In the rows, zero is written as 128.
The rows of R fall into 4 groups, which share some directions, and each row is roughly a mix of its group's hidden directions.
R:
[[115 137 124 166 155 133  84  98 144 126]
 [ 98 124 175 112  89 120 131 129 105 128]
 [165 155 119 131  83 102 112 128 119 145]
 [118 130 152  80 115 107 165 130 116 148]
 [ 86 132 111 158 111 134 133 145 169 142]
 [145 143 109 154 180 101 128 121 126 149]
 [ 95 106 156 112 159 131 158 122 141 100]
 [152 139 131 117  66 128 127 137 102 134]
 [168 138 131 110 130 115 102 100  85 125]
 [ 92 111 139 149 157 129 148 139 172 122]
 [145 156 121 125 105  83 102 107 120 152]
 [168 152  89 143 145 113 118 121 154 142]
 [114 150 118 157 109 127  93  88 131 155]
 [100 110 158  87 139 110 160 125 127 108]
 [ 97  99 168 114 144 142 155 127 138 105]
 [133 159 121 154 140  77 109 116 140 148]
 [119 110 134 146 164 178 116 114 124 104]
 [ 94 137 111 159 177 118 114 109 129 130]
 [143 149 101 136 102 108  91 105  96 139]
 [175 130 111 154 136 166 109 121 107 124]
 [106 156 109 163  80 133 126 141 129 117]
 [125 125 114 120 153  85 150 134 174 120]
 [140 138 121 133 113 163 130 109  86 168]
 [ 74 121 145 124 124 104 159 141 143 111]
 [185 125 102 120 153 139 111 120 149 134]
 [ 86 131 116 145 177 120 124 106 138 115]
 [134 163 101 135  86 132  94 138 134 148]
 [ 95 126 118 171 141 157 104 105 145 128]
 [ 78 124 131 123 115 119 163 135 160 148]
 [ 93  99 142 120 171 155 143 126 135 112]
 [ 87 106 154 137 143 156 130 115 158 107]
 [ 64 116 129 149 125 128 103 121 134 122]
 [166 118 157 162 146 141 130 139 135 164]
 [176 149 134  95 114 105 140 140 116 150]
 [135 157 136 141  70 116 107 128 109 139]
 [117 135 148  80 128  89 155 111 120 134]
 [ 87 118 150 114  96 120 161 144 107 117]
 [155 131 126  88 102 124 153 168 114 126]
 [105  97 142 114 141 181 137 131 132 105]
 [163 112 162 107  94 139 148 152 119 136]
 [121  98 155 113 129 170 152 148 101 117]
 [158 135 112 157 118 164  97 131 100 145]
 [155 106 138 103 161 140 141 147 106  92]
 [131 126 153  94 100 131 152 160 107 157]
 [128 152 102 143 123  72 150 137 117 143]
 [112 154 132 139  92  79 139 135 107 141]
 [163 119 156 153 161 123 144 142 117 162]
 [ 88 122 163 111  95 104 149 138 128 118]
 [117  98 128 149 158 162 132 123 136  84]
 [102 108 129 156 121 182 119 135 106 135]
 [171 161 116 115 125  92 109 110 118 141]
 [128  97 116  99 153 132 162 141 161 107]
 [161 144 106 153  98 142  94 129 143 152]
 [141 110 158  89 103 126 161 148 109 118]
 [110 108 152 126 144 179 119 119  94 127]
 [158 143  97 113  97 121 108 141  89 124]
 [137 103 174 103 114 133 160 149 108 127]
 [171 155 124 114 115  86 110 146 136 139]
 [115 151 126 138  74 101 141 141 100 134]
 [160 152  84 156 144 114 113 125 149 137]
 [164 117 128  95 129 131 138 135  80 107]
 [149 151 108 111  78 122 117 130  99 147]
 [136 132 148 102  99  76 145 132 110 143]
 [150 126 139  86 102 110 165 146 109 136]
 [104  98 142 126 134 169 172 139 133 120]
 [120 117 129 142 188 153 109 111 144 126]
 [ 91 107 166 150 164 136 136 126 111 133]
 [158 126 120 105 113 106 127 112  73 125]
 [120 160 127 145 101  72 124 128 136 139]
 [104 119 122 140 111 186 135 139 104 110]
 [161 134 120 106 105 140 117 115  75 127]
 [106 116 129 136 126 176 141 102  92 148]
 [159 154 101 156 123 126  87 112 117 143]
 [113 145 102 157 133  96 100 114 165 124]
 [159 122 148 112 171 111 106 105 119 153]
 [186 131 136 137 105 134 126 147 126 160]
 [ 79 103 150 109 130 138 166 130 131 123]
 [170 126 135 109  76 142 130 146 134 134]
 [115 109 156 136 171 164 138 125 153 112]
 [ 86 108 152 143 149 155 127 114 157 111]
 [ 75 130 143 103 123  98 128 102 116 137]
 [ 96 142 113 168 128 115 103 118 164 143]
 [125 112 140 113 122 189 155 142 121 120]
 [120  96 142 136 132 170 152 165 138 109]
 [150 127 115 125 126 171 103 117  84 111]
 [148 139 111  85  88 109 139 140 107 117]
 [175 146 141  87 112 139 121 136 105 132]
 [ 80 137 120 125 133 105 134  81 133 140]
 [ 87 115 129 164 154 127 132 126 168 124]
 [117 124 139 101  79 128 127 143  84 125]
 [152 163  96 159  96 122 112 131 113 141]
 [142 147 123 118 142 100  96  83 100 120]
 [141 155 102 152 129 113  83  97 120 138]
 [ 89 107 158  94 129 127 165 129 121 123]
 [ 89 143  96 120 156  99 126 111 111 109]
 [105  98 159 114 121 140 137 176 131 108]
 [106 129 129 132 121  76 153 142 161 144]
 [145 119  89 141 147 180 128 135 136 114]
 [157 138 104  83 103 111 147 132 141 106]
 [100 135 150  85 120  85 140 118 119 137]
 [181 137 127 114 133  96 106 115 147 147]
 [127 139 105 126  91  76 130 122 109 148]
 [164 130 125  85 120 101 163 143 118 119]]

Which row in each list fits none of the groups? There is exactly one, and every other row fits one group, some only roughly.
  J_959: [ 88 134 116 158 145  89 146 127 152 137]
  J_985: [141 111 159  91 142 120 172 148 128 118]
  J_801: [ 99 138 108 166 132 146  88 108 147 132]
  J_736: [ 90 139 105 169 110 112 113 115 149 144]
  J_447: [101 116 145 160 115 172  98 123 147 130]
  J_873: [ 86 117 155 136 150 150 130 120  86 132]
  J_152: [141 106 160  95 120 135 170 140 147 108]
  J_662: [189 131 126 111 111 118 148 146 143 140]
  J_411: [144 118 129 114 122 179 126 114  83 117]
  J_990: [ 95 117 150 113  85 134 156 149 123 108]
  J_322: [180 138 121 131 118 158 116 127  92 143]
	J_959
  J_846: [143 145 116 104  78 105 137 135 105 151]
  J_741: [139 132 130 145 173 140  89 106 158 134]
  J_38: [118 133 136 100 119  97 171 144 162 142]
  J_195: [161 128 132  93 106 125 138 118  78 130]
  J_737: [ 80 115 143  99 124 121 144 129  98 101]
  J_427: [116 140 105 157 169 123  96  98 138 136]
  J_977: [128 109 148 139 177 165 121 118 130 102]
  J_571: [ 74 118 161 122 124 115 151 132 103 125]
  J_791: [184 135 127 115 114 108 142 150 107 149]
  J_292: [161 129  94 145 133 175 113 133 147 119]
  J_148: [182 123  86 122 146 145 124 130 140 129]
  J_5: [166 139  92 150 142 157  99 122 143 131]
	J_427
  J_192: [ 70 132 111 133 121 139 103 108 135 104]
  J_381: [ 73 109 149 114 139 136 143 124 124  96]
  J_481: [112 105 140 140 136 179 123 118  88 121]
  J_888: [155 117 153 102  89 130 144 154  98 135]
  J_210: [137 129 127 113 123  60 145 144 128 130]
  J_819: [115 114 141  90 104 133 169 141  94 131]
  J_751: [ 80 120 140 163 159 143 109 113 127 131]
  J_348: [107 102 162  96 116 144 154 131 142  98]
  J_880: [176 125 141 110 103 121 143 154 102 148]
  J_51: [152 158  81 145 128 115 100 115 140 144]
  J_598: [110 148 105 148 136  93  94  95 145 126]
	J_819
  J_505: [124 142  91 140  78 135 118 117 104 148]
  J_88: [ 91 120 169 110 100 106 140 134 148 115]
  J_332: [155 159 126 103 118  78 121 120 128 148]
  J_864: [103  98 146 106 123 167 149 140 140  98]
  J_304: [128 138 107 113  72 117 148 156 118 143]
  J_787: [101 100 153 111 132 130 160 161 150 105]
  J_563: [162 129 154  89 115 128 138 151  91 136]
  J_886: [ 82 103 160 109 134 140 147 125 128  98]
  J_632: [ 77 107 155 104 124 139 149 122 105 129]
  J_230: [172 136 134  90 128 106 118 107 102 145]
  J_708: [147 118 140  91 119  94 168 144 108 128]
	J_230
  J_183: [ 78 136 110 153 134 141  95 106 138 118]
  J_575: [130 139 108 168 171 130 115 113 158 142]
  J_393: [124 109 157 140 184 136 129 117 148 107]
  J_690: [136  93 157  82 118 152 145 133 112 120]
  J_87: [176 150 101 152 125 121 109 129 140 158]
  J_296: [138 152 113 126  69 114 124 145 113 148]
  J_109: [163 144 129 104 125 132 128  98  82 149]
  J_78: [110  98 154 115 133 164 132 133  88 107]
  J_184: [166 129 111 128 174 116 109 113 156 139]
  J_270: [122  95 137 148 141 168 141 156 147  98]
  J_794: [182 124 137  98 116 118 159 146 134 131]
  J_878: [105 120 141 138 141  73 150 115 152 141]
	J_296
  J_72: [143 114 158  96 113 117 160 151  93 128]
  J_591: [171 158 114 130 109 113 100 130 112 158]
  J_882: [118 141 130 158 106 172  89 121 140 115]
  J_625: [102 124 160 106 116  80 152 132 116 135]
  J_845: [147 145 112 133 113  96 138 130  77 152]
  J_213: [ 95 137 109 173 125 126 101  99 139 143]
  J_768: [180 142 113 138 131 141  87 112 132 143]
  J_658: [103 108 135 150 171 138 135 141 163 106]
  J_254: [139 100 142 127 137 171 167 155 135 112]
  J_613: [161 157  82 144 122 115 105 125 139 146]
  J_435: [ 89 123 149  97 119 112 168 149 122 119]
  J_512: [114 134 129 117 124  92 160 145 176 142]
	J_435
  J_43: [102 104 147 125 151 121 174 146 157 124]
  J_978: [124 149 118 137 123 114  79  96  97 144]
  J_233: [137 147 121 106  71 138 137 132 111 156]
  J_898: [173 129 147  98 113 135 137 158  99 139]
  J_684: [161 152  94 161 139 121 105 128 130 158]
  J_533: [168 131 149  84 112 125 139 128  94 130]
  J_370: [113 103 151 113 106 132 159 175 118 118]
  J_410: [ 89 110 141 139 135 139 167 143 166 133]
  J_960: [177 134 127 102 100 109 146 149 110 141]
  J_237: [113 157 112 134 117  90  94  98 126 150]
  J_351: [172 144 118 133 122 139  97 115  86 142]
  J_698: [121 141  95 171 127 120 107 129 171 132]
  J_190: [184 142 113 148 125 146 102 135 107 134]
	J_370
  J_475: [185 138 120 108 115 107 144 147 112 141]
  J_194: [190 136  96 121 131 118 122 125 120 147]
  J_300: [176 143 114 124 132 131  83 105 116 133]
  J_666: [100 131 111 161 132  90 123 137 169 135]
  J_531: [171 154  95 157 125 128 105 121 141 145]
  J_798: [167 127 130 101 107 104 145 135  90 150]
  J_199: [163 129 154  85 123 102 152 126 108 137]
  J_930: [117 138 144 156 168 123  98 101 160 133]
  J_335: [ 97 121 141 114 119 104 158 159 167 134]
  J_722: [100 117 166 110  80 138 138 135 122 116]
  J_312: [127 131  97 141 109 175 101 135  98 116]
  J_813: [154 113 124 103 111 152 146 125  76 121]
  J_858: [109 140 105 168 137 114  84 104 138 127]
  J_890: [140 108 158 120 179 153 126 121 124 101]
	J_300
  J_816: [122 149  97 169 135 129  87 115 128 149]
  J_633: [ 71 116 156 136 118 157 129 128 123 110]
  J_439: [119 139 118 135 135  85 132 161 174 134]
  J_453: [132 115 154  92  92 126 151 148  95 119]
  J_287: [ 75 107 158 145 140 153 122 119 132 117]
  J_931: [ 94 121 139 101 147 100 151  97 137 102]
  J_523: [157 126 152  92 131  85 149 118 108 134]
  J_352: [ 88 120 140 147 132 100 150 121 169 146]
  J_253: [173 129 137 116 108 115 140 153  92 153]
  J_179: [179 140 140  89 134 102 137 126 110 122]
  J_746: [ 92 128 127 163 153 150 103  98 110 135]
	J_746
  J_915: [117 144  92 155 144 135 100 106 167 125]
  J_408: [119 101 174 100 117 138 159 142 116 114]
  J_2: [124 113 148  84 127 118 170 140 109 106]
  J_228: [179 136  96 133 126 145 109 137 159 139]
  J_331: [103 134 107 156 153 142 105 103 168 119]
  J_241: [101 109 113 148 143 153 138 167 153 102]
  J_461: [149 135 115 152 136 180  94 117 115 135]
  J_229: [129 159 112 172 111 151  96 119 110 137]
  J_527: [186 146 107 120 126 103 136 141 121 148]
  J_313: [ 85 107 172 107 147 120 139 121 139 119]
  J_374: [135 103 153  97 139 115 179 145 122 119]
	J_228
  J_938: [166 161 112 125 118 111 106 106 104 156]
  J_903: [101 109 164  95 114 106 158 135 109 127]
  J_344: [147 164 101 168 128 114 100 119 123 147]
  J_444: [ 75  99 162 125 132 145 141 130 138 117]
  J_4: [120 125 135 135 149  63 142 120 148 134]
  J_526: [102 111 118 108 128 108 179 150 140 110]
  J_899: [ 86 106 158 106 135 129 149 131  97 107]
  J_806: [ 86 104 160 136 166 141 145 123 130 116]
  J_885: [ 89 110 135 121 144 128 168 140  89 126]
  J_802: [ 98 105 160  95 124 106 157 136 146 113]
	J_444
  J_295: [150 140 121  97  83 108 144 136  99 146]
  J_116: [166 132 133 119  89 123 127 151  94 153]
  J_770: [162 163 109 131 106 101 115 133 135 163]
  J_36: [ 70 110 153 110 116 134 146 132 114 139]
  J_517: [158 138 149  92 124  80 141 124 116 139]
  J_232: [117 114 125 128 100 186 135 144 129 102]
  J_702: [171 151  99 150 141 118 114 121 155 152]
  J_647: [134 109 141 133 147 189 126 142 103 128]
  J_80: [ 80  99 143 127 148 136 145 121 142  95]
  J_143: [111 127 133 160 155 170 104 108 155 127]
  J_936: [ 77 124 131 154 157 161 131 126 116 117]
  J_590: [138 147  93 160 142 133 100 110 165 137]
	J_647
  J_126: [123 106 138 135 170 164 136 146 140  93]
  J_894: [ 88 112 144 111 121 115 161 157 157 121]
  J_649: [ 94 117 153 135  88 151 149 153 110 121]
  J_839: [131 150  86 151 148 125 106 107 165 128]
  J_952: [126 157 103 156 108 112  93 119 134 163]
  J_401: [109 148  98 162 110  97 101 119 145 146]
  J_614: [ 81 124 124 150 163 139 116 106 151 112]
  J_810: [ 99 103 153 105 120 146 171 154 129 132]
  J_208: [156 118 152  84 128 111 167 131 111 131]
  J_928: [113 149  93 164 156 120  97 114 121 143]
  J_201: [130 135 130 113 108  67 157 142 126 135]
  J_790: [131 134  91 163 164 163 112 120 124 131]
	J_649
  J_603: [107 117 127 151 161 159 123 150 165 107]
  J_268: [ 84 125 126 154 137 153 106 107 160 113]
  J_503: [103 141  96 164 115 101 107 141 156 136]
  J_596: [128 135 123 146 123 130  97  73  97 141]
  J_664: [159 155 121 134  97  97 116 124  96 154]
  J_328: [131 163  89 168 123 101 119 130 146 134]
  J_388: [ 87 100 172 126 145 146 143 128 119 114]
  J_893: [ 96 106 162 109 131 134 155 134  88 133]
  J_445: [ 99 105 132 121 119 174 146 144 145  96]
  J_585: [172 155 127 111 105 112 119 144 111 161]
  J_711: [181 143 109 134 154 113 120 115 142 155]
  J_872: [ 87 104 137 127 142 129 161 132 163 103]
  J_81: [117 103 166  88 133 110 152 127 102 134]
	J_711
  J_779: [100 124 154 110 121  85 156 133  99 138]
  J_123: [111 151 127 125  99  87 118 111  92 150]
  J_933: [ 97 140 115 169 134 129  97 127 166 132]
  J_884: [120 153  94 160 130 107 109 101 158 141]
  J_715: [ 71 105 144 123 125 153 153 121 119 133]
  J_108: [174 152  99 148 131 108 115 135 124 159]
  J_122: [119 134 115 162 168 161  98 114 144 125]
  J_167: [ 83 106 163 119 146 144 141 125  98 126]
  J_33: [123 127 159  76 122  96 151 137 116 127]
  J_41: [104 103 162  93 108 126 155 140 140 107]
  J_992: [116 151  95 142  80 113 118 125 126 158]
  J_622: [147 105 144 135 131 176 115 150  99 106]
	J_123
  J_566: [166 152  83 158 123 141 109 128 128 135]
  J_564: [164 134 125  94 102 107 138 132  86 134]
  J_703: [112 132 120 172 146 150  98 109 161 137]
  J_896: [185 150 101 131 127 105 125 134 127 151]
  J_946: [ 87 118 147 138 180 126 127 118 149 121]
  J_804: [ 94 100 171 132 158 141 150 127 131 117]
  J_402: [153 158 108 135  89  97 102 119 141 142]
  J_820: [160 132 137  94 105 113 139 110  85 142]
  J_377: [ 78 108 153 100 131 109 144 131 137 106]
  J_956: [188 121 116  99 116 133 126 130 107 144]
  J_760: [132 161 129 123  97  88 113 116 145 161]
	J_402
  J_739: [ 72 112 150 107 116 131 157 132 125 141]
  J_682: [109 103 171  89 121 110 153 130 116 126]
  J_602: [137 104 166 100 109 143 158 155 117 111]
  J_750: [170 148  99 154 136 116  99 132 151 117]
  J_490: [ 67 112 126 144 141 135 135 105 143 114]
  J_110: [121 104 168  94 114 133 164 141 123 108]
  J_457: [169 138 125  96 114 108 118 125  84 125]
  J_168: [102 101 141 144 170 145 152 132 154 109]
  J_355: [118 137 144 132 145  76 136 124 170 142]
  J_231: [142 148  90 155 138 131 103 112 170 131]
  J_188: [125 119 143 139 193 112 150 121 129 129]
  J_333: [ 87 100 173 137 141 150 134 127 114 123]
  J_206: [169 155 118 135  96 100 101 123 145 141]
  J_494: [153 118 121  91  88 108 159 147 124 124]
	J_602
  J_574: [ 65 126 127 136 135 137 110 105 135 106]
  J_863: [154 125 151  94 121 140 133 130  75 136]
  J_7: [126 111 163 104 124 116 157 147  83 130]
  J_524: [118 154 110 146  98  87 108 116 141 156]
  J_465: [125 153  95 158 157 100 111 126 105 150]
  J_797: [137 131  90 160 156 174 122 131 124 124]
  J_149: [152 115 132 112  81 171 129 135 113 140]
  J_74: [ 96 103 164 113 161 139 126 120 157 113]
  J_436: [104 100 155 108 126 163 164 139 108 128]
  J_375: [117 102 149 117 149 163 167 150 140 109]
  J_510: [ 86 107 159 113 148 123 151 130  98 113]
  J_842: [103 112 130 149 146 177 131 150 155 111]
  J_981: [123 128 164 100 102  77 138 130 129 137]
	J_149
  J_258: [103 144  94 166 107 115  98 116 140 145]
  J_257: [106 108 156 127 179 126 157 122 140 113]
  J_154: [147 150 113 162 151 139  84 109 137 141]
  J_738: [ 98 122 133 161 166 109 120 124 168 122]
  J_607: [106 122 140  90 110 111 148 138  83 113]
  J_63: [ 71 117 138 148 155 142 116 110 131 114]
  J_935: [179 137 106 128 134 138  95 114 157 133]
  J_958: [118 101 149 113 148 126 162 142 151  87]
  J_138: [177 144 128 109 131 129 125 110  83 137]
  J_519: [102 108 161 132 106 176 133 129 130 106]
  J_397: [121 120 137 155 188 127 137 116 155 133]
  J_582: [ 67 112 152 108 120 125 150 131 127 129]
  J_79: [115 121 131 113  97 172 164 155 134 136]
	J_519
  J_171: [ 84 120 133 124 118 111 174 147 106 121]
  J_484: [116 150 100 133  83  94 126 142 136 152]
  J_729: [118 109 144  94  99 116 171 148 110 119]
  J_659: [115 107 163  96 122 123 161 145  96 115]
  J_948: [ 92  97 160  98 127 137 157 137 128 110]
  J_308: [180 147  92 130 113 106 126 131 116 147]
  J_663: [122 104 176 121 116 137 145 150  89 137]
  J_376: [127  94 154 120 131 168 141 159 112 103]
  J_47: [ 80 102 146 121 132 127 153 147 156 108]
  J_879: [113 117 120 130 115 190 143 155 128 118]
  J_694: [ 86 110 154 110 128 113 164 137 100 124]
  J_719: [106 102 147  80 112 141 155 132 132 105]
  J_364: [ 96 113 105 157 124 178 126 138 126 114]
	J_719
  J_193: [147 111 151  96 150 117 171 133 150 111]
  J_318: [189 136 116 110 116 120 144 139 153 132]
  J_543: [167 139 113 110  93  87 136 138 141 135]
  J_92: [116 148 123 156 139  88  96 114 160 141]
  J_424: [155 153  93 161 133 122  98 122 129 158]
  J_464: [172 162 111 133 109 116 113 124 117 162]
  J_727: [133 121 111 104  98  99 167 163 118 130]
  J_919: [137 113 130  99 108 162 162 156 102 116]
  J_13: [142 133 104 158 160 171 100 116 122 132]
  J_749: [100 126 131 148 178 127 113 112 164 121]
  J_128: [137 138 139  83 101  88 147 109 127 140]
  J_713: [157 135 159 101  85 108 111 121 114 139]
	J_128
  J_180: [154 115 145  91 128 158 156 153 110 109]
  J_788: [129 153 137 158 154 110  87 103 126 151]
  J_934: [ 86 101 164 112 115 152 140 129 131 104]
  J_859: [ 77 115 140 125 111 130 167 145 115 110]
  J_785: [115 106 155 161 176 145 133 133 146 125]
  J_301: [132 113 159  87 124 123 166 161 130 122]
  J_315: [105 131 132 162 164 130 102 119 168 122]
  J_643: [102 130 128 161 131 173 105  95 135 136]
  J_420: [100 136 102 169 127 157  95 125 147 127]
  J_918: [104 105 146 112 128 136 176 155 155 120]
  J_730: [159 147 112 123 119  85  96 114 101 132]
  J_488: [176 138 115 151 117 152  97 148 111 136]
  J_392: [ 67 111 145 126 136 145 126 114 133 102]
	J_785
  J_692: [111 103 143 136 165 148 147 151 157 101]
  J_905: [ 75 119 165 121 132 107 149 129 110 127]
  J_876: [100 120 138 156 151 175 118 113 154 124]
  J_525: [143 149  90 153 135 135  82 105 128 130]
  J_261: [105 113 139 150 171 152 127 136 163 108]
  J_288: [176 154 117 131 120 117  94 122 101 144]
  J_147: [ 76 113 125 147 128 137 145 137 170 127]
  J_870: [ 75 119 134 148 149 147 115 108 149 111]
  J_612: [ 71 102 141 136 128 161 145 126 128 127]
  J_478: [139 122 146 120  71 148 117 147 102 139]
  J_759: [100 117 124 158 161 142 126 144 171 113]
  J_970: [177 152  98 144 117 118 111 133 137 155]
	J_525
  J_537: [133 135  97 116  75 136 135 146  96 136]
  J_704: [ 86 104 145 109 114 141 165 144 116 108]
  J_717: [178 152  95 119 106 106 126 136 127 143]
  J_248: [ 79 104 134 144 130 135 136 152 163 110]
  J_641: [120 128 144  90 109  83 159 121 110 125]
  J_929: [158 148  96 104  83 115 117 135 114 129]
  J_745: [151 137 155  86 116 100 151 154 138 141]
  J_215: [135 153  83 140  97 133  89 121 132 133]
  J_244: [128 149  99 172 144 157  99 122 144 126]
  J_914: [118 101 152 107 141 131 181 150 134 116]
	J_641
